rotation steps, each row followed by its count of steps:
The counts run from 0 to 668.
[ -4  14 -30 -11   3  -3  -2   4 -30 -12 -10 -10  24  20  31 -26 -20 -21
 -19  -4  23  26  22 -18   1 -14   0  12   5   1 -14   7   6  10 -25 -13
   8 -22   7  -2   7   9  10 -43  18  45  12  10 -46  19  10 -23 -13  33
 -43  12   2  -1   5 -12 -22 -20  11  -3   4  -7   4 -55   9  -6  28 -24
 -10 -19  -2  -5  -8  -8 -26 -15   5  -5  25  15   5 -45   1  -6 -14]	230
[ -2  -5   5  -8  31   8 -20  15 -26   0 -15 -36   0   5  31 -15   3  25
 -25  14   6  -3   0 -41  19  14  22  38  -6  -2  -1   6   1   8 -13 -31
  17 -19 -10   9  23  12 -19  -5  -5  10  -6   3  -2 -26  31  -4 -16 -13
 -33 -10  -4  32  18  -4  -3   6   9  16  18   2 -25 -65 -16   6   1  -4
  -7  17  18   8  27  -4  -5 -45   4  -4  12  10  15 -35 -17  13   8]	226
[ -4  24  11   4 -24 -18 -17 -11 -16  24  32  35 -11  -9   3   9   8  -1
  54   8   2 -21   0  37  26 -12   8  12 -25   9 -25 -18  -3 -19 -39  -8
 -25  54 -11  19 -29  13  13  -5   8 -10  20  13  38   5 -16  16  19 -11
  23   3 -28  17  -2  -6   8 -12   8  -6 -19   2   4  41  18 -17   7   2
 -11 -13  -1  12  -1   2   2   9   9 -30 -12  -5   4  15  16  -7 -15]	444
[  5   3  12 -12   8  19 -29 -15  21  17  29  -9 -10 -53  -9  -9  38  10
  29  -6   4 -38  11 -21  -4  -5 -12  14 -27   7   4   4  26   2 -57   7
  -2   6 -20   9  18  -1  -1  65  -9   1  15 -10  17 -14  -2  25 -32 -17
   6 -30 -10  38   1  23 -32  -9  -4 -28  34  -3 -11  16   0   2   5   9
  19  -9 -11   6   9   3  -7 -13  -1 -30 -30   3  -1  10   2  -2   1]	433
[ -1  18   4  11   8  -6  11   9 -41 -13  -3 -11   4  35  17  33 -18  13
  -8  29 -13  11 -24  25  12 -12  33  -2  26 -10 -19 -11  -7   1  55 -14
 -16  12  12  21 -26   6 -12 -41 -18 -20  -4  19  -1  10  12  -6  28 -14
  -3  24 -20 -17  17 -24  50  19  10   3 -41   6  10 -10   0   3   3   9
 -38  27  27   8   8 -17  19  -5   1  18  11 -21  -4   5  -4  12 -11]	342
[  4  -6 -42 -32  23  -4  29  -4   6   0 -14  -1  19   5   5 -28  -2 -22
 -21  -9  -1   8  21  -9 -22   1 -27  -9 -10   9   6  17  -3   1 -23  -3
  28 -47  -1   2  11  -9  17  -5  -6  47   6 -10 -27 -15   7 -21 -33  22
 -11 -15  27  -6  23   8  -6 -18   7   6  42  16  24 -29 -18 -11   6 -12
  -9 -23   6  19 -39   1 -13 -10 -16   3  24  22  13 -39   1  -5   1]	391
[  4  -5   6  17  -4  10  14 -13  34  21  30  12 -10 -46 -20 -24   7 -19
  40 -27  -7 -16  10   1  -7   4 -26 -21  -7  10   7   9   5 -17 -29  22
  11   6 -23   0 -34  -2   1  25  -1   3  17   8 -12   5 -15  18 -24  27
  21 -16 -27  13 -13   4 -10 -14  -4 -31   8   2  22  52  17  -3  11   5
  -6 -30  -3 -12 -44  15 -27  20   6 -34 -14  -2 -24 -20 -11 -13  -1]	289
[ 30  -3  15   2   1  27  62 -25   3   5  25 -15  -7 -13 -15   1 -20  -1
   8   1 -26  -3 -19   5 -16   8  -2 -22  16  11  -8  -8  21  -6  14  26
   5   1 -21  19 -30   8  -9   7 -31 -29   2  17 -30   5 -25 -10 -17  14
  24 -27 -37  -8 -13   3  11 -11  -5 -26 -13  11  25  42  28  17  13   0
 -25  17   2  -7 -23  20 -17  27 -10   5 -12  -1 -44 -14 -16  -6  20]	165
[-15  21  -7  27 -30  15  -3  31 -22 -21   6  -4  -3 -28   3   9 -13  -3
 -14 -20   7  33  -9 -11   8 -18  -4  -2  23  -8   4   7  10  -3   9  10
  22   1   4  -7 -18   2 -29   1  23  -4  17  -7 -34  37   0   4  11  19
  -6  29 -34   3 -15  10 -26   8  12 -17 -51 -33  26  -2  29  16  23  -5
  -9  12  -1 -40  -8  -7 -17  21   2  -1  10 -22 -41   1 -18   2 -39]	479
[  4   1  14  32  10 -10 -48   8 -13  11   4 -13  -3  24  30 -23  -7   3
  20   9  31  -5   9 -17  11  -2  53  31  -2  -4 -18   1   0   7 -30 -35
 -21  12  -3   9   9   1  -9 -15  15  22  -9  14  -4   5  27   2 -11   9
 -29  24 -11  14   2 -27 -26  -5   9  -1   5 -15 -33 -41 -10   1   6  -8
  16  -4  14  -2  34  -2 -21 -41  19 -18   2  12  11 -22  -7   2   1]	86
[ 22  12   7   5  -4  14  -6   4 -32  -2  -2 -44  31  48  43   8 -34  14
 -19  24  11  -1   4 -12 -11  -3  55  21  23   5  -6 -18  21  25   8 -35
   4 -12   7  12  39  12  -5 -28 -13   1  -7  18 -16   4  11 -18   1  -7
 -27  -4  -1  -8 -14 -16  -2  -3  -3 -16  -3  -6 -11 -49  -2   2   6 -21
   2  25   4  14  37   2 -12 -36   9  17   4   0  -6 -10 -11   1   6]	211
[-28 -14  18  -6  -4 -33 -11  -3   6  25 -10  28   1  -7   6 -21   3  -9
  25 -11  -4 -27  26  10  17  26  -9   2 -16  -1   0  12 -36 -38 -15 -15
  11  16  -2 -30 -29   3  20 -19   5  25  11  -3  39 -34   2 -10  -4   5
  11 -25  21  19  -6 -10  15  10  -2  34  27  24 -15  -9  -6 -36  -1   5
   4 -30 -13   3 -41  22  11 -18   6 -48   0  13  29 -26 -10 -15 -12]	261
[ -1   6 -12  -5 -14 -18  -8  12  -3   5 -18  16   6   0   9 -40   3 -19
  -4 -14  17  16  39 -20   8  17 -19   9 -12   8  11   6 -17  -8 -55 -13
  23 -14  -5 -30 -11  13  16 -21  29  54  17  -1  -3   1  -2 -13 -16  24
  -8   4   7  -3 -10   3 -35 -13  -3  13  15  -8  -3 -22  12 -10  19 -24
   5 -41  -9 -24 -27  20 -19   7  26 -29  15  15  15 -29 -19 -11 -26]	252
[ -9  38 -29 -31   5   1  11  -3 -48 -16  17 -20  21   9   5  31  -2 -11
 -18  21 -15  15 -14  18   3 -31 -15   8 -14  12 -25 -13  11  31  22   4
 -19 -13   4  33  25  -3   0  -5 -23  -8   9   2 -17   4   1   3  13  -2
 -16   7   2 -13  19  -4  24  -3   8  -7   3   9  31 -16 -28  -1  14  -1
 -37  30  35  31  16 -38  13  -4 -31  17  35   3 -20  -2  27   9 -17]	200
[-12  18 -29 -35 -32  -4  41 -20 -21 -10  -2  -1  21  10  -7  26 -23   5
 -17  22 -14   5  -1  45 -17  -8 -28 -18  11  31  13 -31  16 -10  10   5
  -8 -25  -8   8  18   2  24  -3 -36  -4  -2  -1   1   5 -28  -2  -4  -1
  29  -2  28 -24 -13   4  26 -21  -9  -8   7   4  45  21 -12 -17  14 -18
 -12  20   4  18 -10 -13  30   8 -24  11  32  -1 -30  28  27   3  -4]	31
[ -7  -3 -12 -46  -1 -25 -11  -7   3   5 -14  26   5  -5 -10 -15  20   0
   2 -10   5 -22  24   3  -1  10 -38  -9 -40   8   7  -3 -19   0 -38  -4
  -8 -16  -7  -5  22  -6  34  13  11  34  12 -15  29 -28  -8   1  18   0
  18 -12  55   1   5   5  -9  -6  -2  25  53  10  20   2 -31 -25   8  -3
   5 -24   5  32 -16  -6  19   1  -3 -15  29  21  22  10  23   1 -14]	405
[-49  22  15  21 -13   1 -29  26   0   3  17  -1   3 -36   1  33  13   4
   9 -11 -10  -7 -26  -8  17   3  13  17  11 -16   8  11   0  -3  45   1
   9  30  13  -9 -12 -13 -28  29 -16 -33   9 -22  11   7  23  29  12 -29
  -2   2 -36  25  -9  13  17  45   6 -12 -33 -15  -4  -4  -4   8  -6  29
  -4  22   3  -2   4 -21  29 -15  -8  -8 -34 -27 -26   6   7   3 -17]	469
[-20  14   9 -24  27  -5 -12   5 -43   4 -11 -30  19  -2  28   2 -11  -6
 -29   8 -16   5   9 -41  33   5   9  37 -20  -5 -16   6 -12  10   3 -24
  27 -11 -12  15  -6  23  -6 -26   2  23  15   8 -16 -35  22 -18  -1   8
 -26 -21 -10  17   9  -9  25  -1  16  13   8  24 -15 -61  -8 -12   7  20
 -36   0  26   5   2  -3 -11 -22   7  -6  33  12   3 -58 -14   4  -2]	224
[-24  -7   4  18 -19  -5  13  25   5 -20 -38  -1  14  25  -4  14 -25  12
 -28  -3   2  11  -2   9 -11  11  11 -30  35 -18   9   2 -29  -4  57   6
  21 -19  23 -26  19 -18 -15   2  -1 -13 -22 -21   3   8  26 -12  32  -5
   5  18  32 -29 -23 -11  15  47  -1  17  -9 -30  16  -9 -29   3 -18  -2
  20  20   6   5  -2  -9  15 -14   2  21  -1  -7  -8  19 -10   7 -17]	506
[  2 -22   0 -22  18  -4  -5 -20  34  21   8 -12   5  -6   9 -29  14   7
  10  -2  -8 -43  23  -4 -24  21  -6  -6 -11   4   8  -4   3   3 -31 -12
   8  -7 -10 -13  25  -8   9  21 -24   2  -9 -10   7 -37   7  -1 -43  -5
   2 -45  31  26   2   0  -2   1  -6  -4  61   8 -27 -11 -32 -21  -5   7
  22 -16 -13  25 -11  10   0 -39 -23 -34 -14  26  20  -9   8  -5  28]	410
[ 51  -5  27 -15   5   5 -16 -11  -4  20   9 -17  25  11  15  -7  -2  21
  -1  16   8 -53  17   0 -15  17  18   8 -20 -13   7 -10  29  20 -46 -15
 -13  13   3  -2  39   1  25   3   5   2  11  10  17 -31 -17 -26  18 -21
   0 -36  14   5 -23  -3 -24   4 -13 -23   8 -12 -13   8  10   1 -12 -12
  31 -14 -16  21  17   8 -18 -19  30 -16  -5  19  13  23  -1  -5   9]	564
[-22   5 -16  13   4 -36 -18  12  -3  15 -18  57 -15   4   6 -13   9  -9
  21 -20  21   2   4  13  25   6 -12  -9 -19 -15 -13  11 -33 -24 -32 -11
  -7  30  16 -13 -55  -9   1 -34  21  23  14 -10  29  17   7  -3  28  15
  13  30  -7  -9  27  -8  -5  16  11  30 -12 -12  -2 -11   7 -18   9   2
  -7 -38  -7   6 -27   9   4  10  15 -27  -7  -3  40 -13  -8  -1 -37]	113
[-20  -4  -4  23   8 -32 -10  11   3  16  -6  48 -17   8  13 -19  14  -6
  29   0  19 -17  -2  20  20  14   7 -13 -12 -15  -8  12 -28 -31 -15 -11
 -13  36  24  -8 -44  -6   3 -33  11   9   1   3  41  15  23  -3  14   7
  15  24  -8   2  25 -21  10  27  13  36  -7   7 -12 -12   8 -15   2   7
 -14 -35  -6  10 -26   8  -1  -1  12 -30 -14  -8  45 -15  -2  -2 -25]	114
[-18 -19  -8  -2  12   9  16   5  35   0 -10  33 -32 -35 -39  -3  39  17
  -5 -25 -10 -20 -18  -5  -8  17 -52 -35 -13  -6  23  25  -3 -24   2  27
   6   2  -9 -15 -23 -22 -19  42  -2 -22   5 -26  13  -8   5  20   7  -3
  28  -8   5   7  11  17   1  21   2  10  12  -8   9  34   6   2 -15  12
  -4  -4  -5   1 -40  -1  10  14 -20 -10 -26 -11  -1   8  -1   4 -13]	140
[  7  25   7   9 -24  22 -15  24 -30 -29  -9 -16   6   5   4  31 -13  23
 -41   1   5  16 -19   7  -2 -11   1   2  19 -19   7   2   9  16  21  14
  -3 -10  17   5  26  -9 -20   5  13 -26  11  -5 -10  17  -3  -6  43 -13
  -7  30  -4 -23  -9   9  -5  18   0 -12 -49 -34  30   1   4  24  -9  -2
  -3  38  12   1  22 -25  11  21   7  24   9 -23 -31  39  -9  14 -25]	338
[ -2   4   6 -11  -8 -11 -36  16 -25  -7 -20 -15  14  30  37 -14 -14  25
 -26   8  26  -3  13 -22   7  17  24  23   0 -12   3  -2  -7   8 -13 -29
  12 -10  -1 -24  32   8   6 -16  27  26   6 -13  18 -16  25 -22  19 -16
 -18   2  39  -2 -15  -3 -22  15  -3  24   3 -25 -22 -56 -11 -17  -4 -16
  25  -8  -2  -1  21  -2  16 -39  26  -5  16   8  20  11 -14   9 -18]	234
[-16   7  13 -10  13 -18  24  13 -35  -3 -35 -11  32  26  18  18 -23   5
 -27  14 -16   5  -3   5   8  28  12   4  25 -17  -5   1 -21  -1  47 -18
  15 -16  16 -14   0  10  -2 -46 -11  -1  -6  -3   5 -22  14 -34  13   0
 -12  -1   9 -13  -5  -9  52  35  10  26   1  23   1 -39 -10   0  -3   8
 -36  11  16  11 -23  -6  13 -11  -3   9  29  -2   2 -22 -12  -1  -8]	364
[-30  -5  18  31   2   3   0  13  -9  -9 -16  -9 -20 -14  -1  19  -6  27
 -20  10 -16  15 -32 -12  25  23  14   6  27  -9   5   8 -29 -31  69  -2
  18   3  -8  -4 -28  -6 -31   7 -11 -27 -16 -10   3   2  37  13  21 -18
   4  17 -16  13   8  -6  30  45  13  18 -32 -11   1 -12  -7  14 -15  29
 -14  37  15  -5   5  -5  16  -5 -12   2   0 -19  -7  -6 -21  16  -5]	490
[ 11 -16 -21  -1  30  -2  37 -13 -20 -12 -26 -23   1  29  23 -23 -20   2
 -32  10  -9  22   0 -27  -6  13   9 -10  17   2  -8   8 -12  -3  17 -13
  17 -35  -9   6 -12  10 -12 -41 -17  14 -17  18 -27 -10  16 -20 -23  19
 -13  -6   0   5  22 -20  22  -8  17  10  11  18  -6 -45  -2   2  17  -8
 -41   3  11   1 -16   9  -8 -17 -14  15  30  11   9 -62 -20   6  11]	371
[-16  11 -11 -18  10  -9 -19   8 -26  -7  -9 -18  25  35  41  18   1  21
 -20  21   1  -7  -1   1   2  -6  29  25  -6   0 -14 -12 -12  17  16 -31
  -4  -7  19   6  37   0   1 -13 -14   1  -8  -4  13 -12  30 -11   6 -24
 -34   4  14   7  14 -12  31  20  10  12  14   2 -14 -61 -36 -13  -3   4
 -13  22  14  24  28 -29  22 -41 -14  -2  14   3  16   8  20  24   1]	219
[ -7 -19  13  54 -15   5   5   3  11  -6 -21  -8 -31  13  -3 -26 -17  14
  13  -6  23  26 -22   1   3  16  37 -14  34   9  -4  -8 -17 -36  15   0
   9  -7 -23 -11 -15  -2 -41   8  -9   5 -50   4 -10  29  16  18 -26   9
  18  31 -16   1   2 -25  -6  -5  -8  11 -17 -37  15  -9 -12  24   2 -12
  17  32   8 -23   7  24 -18 -19  -3   2   6   1 -17 -19 -27   7   2]	644
[ -6 -18 -28  10  -2  15  11   9  39  -4 -11  26 -15 -20  -3 -33  12 -13
   0 -34  18   9   9 -11 -22   3 -27 -34  13 -15  11  19  14 -15 -36  11
  15   1  16 -28 -13 -16 -11   8  11  10   2 -22 -20  40  -4   8 -19  32
   0  14  -2  -8   7  10 -42  11  15 -15  -2 -30   6  16  25   7  16 -12
  13 -50 -22 -20 -36   2 -24   9  -3 -11 -34 -10  17 -15  -5  -4 -11]	126
[ 30 -10  26 -19 -15  10  41 -18 -35  -6  -8 -11 -10  24   3   1 -27  38
 -12  29   4 -10 -11  22  12  30  12  -9  16  14  10 -41   7 -22  -1  -6
  -2 -13 -35   1   5  22  -2 -11 -18  -4 -25  18  24  -8 -25 -21  -1 -23
  33 -12  10 -13 -27  -9  12 -12 -16   0 -13 -11   9  17  18   6  -9 -27
   6  32 -13 -11   7  29  21  -9   8  15  18  -3 -14  35 -29   8  11]	27
[-17   4  24  21   4 -25 -55  19 -16  17  -5  13   5   7  20   5   4  -2
  20  -2  20 -18   8   0  30   8  37  33 -21 -13 -22  -1 -30  -1 -11 -27
 -16  33   9  -9  -7   9   1 -21  19  17   5  -6  30 -19  29  -7  18  -4
 -11   9   0  18  10 -15   6  28   5  33   4  -2 -22 -31 -16 -20   2   9
   1 -10  16  20  12  -3  -2 -29  30 -25   5  13  28 -11  -3   6 -23]	93
[ 13   4  12  30  24  -7 -27   4 -22   8   1 -17  -6  13  31 -24  -2 -10
  23   5  29   8   6 -15  29  -2  47  42 -22  -1 -21  -7  -7   7 -35 -23
  -9   8 -15  12  -4  19 -16 -24  25  31 -10  21  -3   4  27  -3  -9  12
 -30  15 -24  20  21 -30 -22  -5  11   5  -1 -11 -23 -35  -3  -2   9  -2
   3 -14  18  -3  21   8 -27 -22  22 -13  13  16  13 -40 -17   4  -2]	85
